(in the rows, 128 means zero)
Each path below is one point turned by a fixed rotation once a step. After each direction that follows a path, write how fast that rotation turns it, in degrees a step (0 if it stays still).
Each turn is a multiple of 5 degrees from 10 to 175, or 0.
Each row of a path follows its step; steps can be skipped.
Rotation 1:
step 3: [129 127 130 141 128 127 124 131 130 113 129 133 129 121 135 122 130 117
 136 123 126 129 131 126 128 127 130 128 132 133 136 122 135 125 136 138
 121 130 127 123 131 136 137 134 136 116 123 133 136 128 129]
step 9: [119 126 128 132 118 116 132 124 123 127 137 122 126 134 128 123 130 122
 131 116 133 143 123 131 138 123 128 131 130 121 124 123 133 129 135 126
 126 131 129 118 136 133 133 130 123 131 128 133 139 129 125]
step 10: [127 123 130 139 133 117 127 133 137 120 128 121 115 123 135 124 131 131
 127 118 135 124 133 120 124 126 126 132 130 130 123 125 133 128 136 131
 129 127 129 123 115 129 133 123 139 136 123 123 120 126 135]
step 12: [129 126 134 126 127 122 130 129 127 118 129 136 118 130 135 129 127 120
 124 118 140 130 132 131 121 126 134 135 128 134 119 118 128 133 134 132
 128 117 131 120 130 134 135 123 125 130 131 136 136 117 134]
step 14: [126 131 134 128 122 125 126 128 123 114 131 133 122 129 126 124 135 122
 124 130 130 140 136 124 128 122 126 126 117 128 123 121 121 124 143 127
 119 132 132 119 123 129 119 123 137 128 125 135 134 131 127]
step 15: [129 124 118 136 121 120 134 132 129 124 136 130 118 129 133 125 129 125
 134 121 129 123 120 129 126 126 131 130 123 126 125 127 126 127 136 134
 131 132 139 130 120 118 141 131 123 121 134 134 127 115 132]
step 19: [131 122 133 138 126 128 126 126 126 120 114 137 121 128 132 129 136 112
 130 125 132 127 125 124 127 123 120 128 127 123 123 125 127 129 134 124
 128 133 132 117 132 126 137 124 133 124 117 122 120 122 125]
step 27: [134 124 133 128 130 116 130 129 123 120 128 130 131 137 133 129 128 137
 126 121 135 134 126 118 122 126 122 128 138 132 118 126 127 137 136 129
 130 127 132 124 124 130 137 123 121 138 131 131 125 122 141]
step 28: [120 129 135 126 136 124 131 132 122 122 135 132 117 123 129 127 130 115
 134 129 135 134 121 120 134 133 131 126 128 130 130 118 139 130 129 123
 126 124 133 123 128 140 134 124 134 123 120 135 124 127 121]
Directions:
[129 130 127 130 128 128 125 126 128 128 125 130 129 126 127 130 129 125
 128 132 127 123 127 130 129 129 126 128 128 128 129 129 125 126 129 132
 127 131 126 126 127 126 130 127 125 126 129 128 129 129 128]  20
[129 127 129 127 126 129 129 127 126 129 124 128 127 130 128 130 131 128
 126 127 129 131 130 130 128 127 127 128 128 125 126 127 127 128 129 126
 128 130 130 125 133 126 125 126 127 131 128 126 132 128 129]  145
[129 131 128 126 126 128 130 130 127 129 131 127 130 127 126 126 129 128
 129 128 127 128 127 130 129 128 125 134 124 127 129 129 130 125 129 128
 128 127 129 127 126 123 125 130 128 128 129 128 127 127 129]  45
[125 126 127 129 128 128 128 131 127 129 128 127 124 127 126 127 129 131
 129 128 127 129 129 129 127 126 129 127 126 129 124 132 129 130 125 128
 129 130 124 127 125 127 130 127 127 127 131 126 129 129 131]  70
[129 127 127 128 130 128 127 126 125 125 126 128 128 131 127 125 130 125
 128 127 126 128 131 129 126 128 129 130 127 128 129 132 126 128 129 127
 132 128 128 134 130 125 130 127 130 126 128 129 128 129 126]  20
Rotation 2:
step 1: [120 133 130 132 128 118 130 119 128 131 124 135 122 126 128 126 120 122
 125 119 112 120 129 122 129 129 126 128 122 117 125 131 130 136 116 135
 129 121 117 130 123 133 126 131 128 141 120 126 133 114 144]
step 5: [118 129 126 129 134 119 117 125 116 121 119 137 126 132 127 135 125 135
 129 117 114 127 115 130 127 116 123 132 127 124 130 118 129 134 117 127
 124 120 123 124 134 116 128 127 129 131 127 128 131 123 138]
step 6: [122 134 131 128 135 132 129 121 133 115 125 139 133 121 137 125 112 135
 123 121 125 123 127 125 133 119 126 119 130 123 139 125 123 118 120 123
 120 126 134 134 134 132 126 127 122 137 116 135 135 126 128]
step 7: [125 134 130 129 132 127 133 125 120 141 117 126 134 117 122 125 121 130
 115 125 123 116 117 120 128 125 128 118 136 118 137 135 119 129 122 131
 133 126 124 132 125 124 122 142 131 122 120 126 132 120 130]
step 9: [120 137 131 124 131 126 134 128 123 122 113 125 129 135 140 127 122 127
 123 127 114 127 129 137 130 117 128 124 123 141 136 122 125 127 112 131
 121 124 118 120 135 120 121 131 130 132 127 119 131 122 122]
step 17: [123 128 121 131 135 117 138 113 137 129 118 137 120 128 130 134 125 134
 132 131 121 120 125 120 132 126 124 120 125 123 130 129 127 129 117 131
 118 124 118 131 136 127 125 138 128 125 125 135 136 122 144]
step 19: [124 135 132 132 127 126 130 129 114 128 125 128 130 123 137 114 114 129
 134 127 115 113 124 132 139 125 127 120 123 120 128 136 124 120 125 131
 127 128 124 127 115 126 123 126 120 133 120 118 137 123 130]
step 25: [121 133 133 130 130 131 127 129 119 137 118 116 132 126 130 135 118 132
 119 138 116 117 129 128 135 120 118 125 128 129 133 124 125 130 121 126
 124 119 111 123 129 120 120 126 132 120 120 124 137 127 122]
step 27: [120 130 130 126 145 120 133 133 125 123 114 143 135 124 137 129 130 131
 125 117 122 127 121 134 135 115 143 123 138 123 131 128 125 129 119 130
 123 121 126 124 136 129 122 127 128 131 127 128 131 123 130]
Directions:
[128 129 127 128 130 128 129 128 126 125 127 126 128 130 128 126 127 126
 128 126 127 127 126 126 125 129 130 129 131 127 126 131 133 125 126 127
 127 125 130 128 128 129 129 126 130 133 129 129 129 129 126]  85
[130 128 130 131 129 127 128 129 128 127 127 129 127 131 128 127 124 129
 129 131 129 128 127 127 127 127 128 128 124 130 131 127 128 130 133 129
 129 125 130 130 128 124 128 126 127 130 128 129 131 126 124]  110
[127 128 128 128 124 128 129 130 126 127 129 125 127 129 131 127 129 131
 130 127 130 125 126 131 126 131 129 129 127 128 130 127 128 125 130 131
 126 128 126 125 128 126 126 131 128 129 129 127 128 131 129]  70
[129 128 129 128 127 129 132 128 130 126 126 131 128 127 127 129 128 126
 131 127 131 127 131 127 129 128 131 128 125 131 131 128 129 126 127 125
 128 126 128 128 127 129 127 130 127 128 124 130 126 132 128]  160
[127 127 127 127 130 131 125 130 128 129 126 124 130 130 126 124 129 125
 130 132 125 127 130 129 130 128 129 125 128 133 128 129 128 127 129 127
 129 127 127 125 125 128 126 127 128 128 128 126 127 127 128]  65
